One turn moves each row of this set onto another row. After a few examples, where does it send each row asked below?
J595: [ -4  -9  11   3  16  -3  39 -27  42 -39  15 -56 -24  31  38  27  24  24
  -5]
J542: [-24   5  29  -8 -42  28 -12   8  33 -19 -22  -3  48   6  27 -21 -21 -46
  22]
J330: [-30 -37  15 -17  23  25 -13 -44 -10 -41  14  11 -37 -33  27  28  19 -41
  16]
J215: [ 23  46 -22   1 -15 -24  21  41 -47   8  39 -46  26  27 -29  -8  13  12
 -29]
J903: [ 24   3   5  -5  19   1  28   9  60 -53   9 -58 -42  16  25   9  12  10
 -10]
J754: [ 33  27 -31   1 -32 -24  13  37 -31  -5   6 -28  45  -2 -18 -42  13  27
 -18]
J33: [ 21 -22 -12 -35  23  -9 -10  31 -47 -22  79  -3 -43  27 -10  27  29 -11
 -24]
J925: [-35 -41   8 -38  17  15  -5 -25  -1 -41  21  17 -44   1  37  33  33 -51
   7]
J23: [ 39  37 -32  -2 -23  -6  15  64 -25   1  15 -23  22  14 -32 -37  12  -8
 -28]
J955: [-20   3  29  -9 -43   3 -13  -9  23 -28 -21 -23  62 -12  34 -21 -24  -6
  27]
J571: [ 22   6  -2  -5  10 -24  28  -8  40 -56   0 -68 -18  -8  28   0  13  40
  -6]
J934: [-15   6  10 -22  -6  11 -45  10 -77  -5  43  13  15 -32 -20   6 -10 -56
   7]
J455: [ 31 -32 -12  -9  33   4 -10   8 -51 -22  72  -4 -45   1 -16  21  28   9
 -18]
J961: [-31  10   4 -47 -12   2 -36  21 -64  -9  36  19   8 -12  -6  12   2 -78
   2]
J575: [-49  22  22  -6 -42  12   2 -17  -3  -3 -22 -13  61   3  24  -6  -8 -45
  19]

J903 goes to J23
J961 goes to J925
And these:
J330 goes to J455
J215 goes to J575
J571 goes to J754

One turn moves each row of this set onto another row. After a few examples, where does it send each row asked below?
J303: [ 36  32  11 -67  21  11  21 -69 -27 -21  32  36  16 -26 -50]
J688: [-14  -3  60 -41  54 -10  44  25 -32 -40  42  21 -27 -62  12]
J64: [  7  15 -48 -81  37 -28   4 -47  11 -30  37  28  17 -45 -51]
J508: [-33 -20   2 -45  77  15 -16   9 -49 -57  71  13  -1 -66  46]
J942: [ 16 -30 -39 -21 108  15  29 -15 -33 -28  48  32   8 -72  25]
J478: [  22    2  -10 -110   31   11   39  -43    4  -70   -1   34   -8  -30
   -9]
J587: [-18  23  21 -60  98 -20  34 -27 -53   1  20  27 -26 -50  12]
J649: [-10   7  15 -33  68  50 -33  -9 -49 -65  50 -11   5 -44  51]
J676: [ 60 -30  -8 -35  43  14  48  -6 -44 -14 -10  23  20 -73 -22]
J425: [-58  -9 -47 -18  28  24  12 -27   2 -63  13  44   8 -28  36]
J175: [-17 -11  38 -46  16 -25  12 -50 -29 -35  22 -39   6 -69  29]
J337: [-42  14  19 -27  75  27  11  16 -30 -53  68 -32   5 -39   8]
J192: [ 38   5 -15 -28  49  11   5   9  39 -26 -19  39 -34 -56 -10]
J951: [-40  36 -33 -35  46  24  52  -7 -61 -31  28  51  25 -34  14]
J525: [  4 -33   8 -87  22 -15 -24 -63 -18 -54  -3  44   1 -22 -32]
J904: [ 17 -34  24 -29 -11   0 -10 -16  -8 -56  24  53  -9 -30 -50]
J618: [ 42 -28 -35 -36  32 -11 -12  -1 -23 -27 -25 -14  35 -69 -32]
J238: [ 23  -4  42 -28  16 -16 -12  14  -4 -14 -16  38 -27 -56 -31]
J268: [ 30  -6 -27 -46   9  23  25   0  37 -78  18  36 -15 -35 -25]
J524: [ 25  -4 -55 -66  35 -14 -25  12 -36 -52  10  30  28 -40 -57]
J202: [ 11  18  29 -32  34   0 -28   2 -62 -45  19 -50  34 -53   1]
J555: [ -1  -5 -10   0  81  23 -54 -24  18 -52   6  -7 -14 -27  17]
J489: [-55   8  26 -24 -12  20  20 -19 -44 -58  12  30  13 -23  23]
J631: [-37 -14   8   0  96  37 -13 -16 -33 -39  69  -1   3 -29   5]
J776: [-51  33 -37 -18  30  12 -29 -22 -58 -34   7  20  41 -16  -3]
J687: [-14  44  -9 -47  92  -8 -34 -41 -23 -17 -12 -23  -8 -28  10]
J51: [  0 -30 -17 -26  67   8  25 -78   2 -31  24  -2  -7 -65  49]
J288: [ 59  10 -17 -57  38  35  25  -6 -60 -44  13  55  16 -29 -44]

J776 goes to J489
J687 goes to J175
And these:
J618 goes to J238
J904 goes to J288
J525 goes to J303
J337 goes to J508
J688 goes to J942

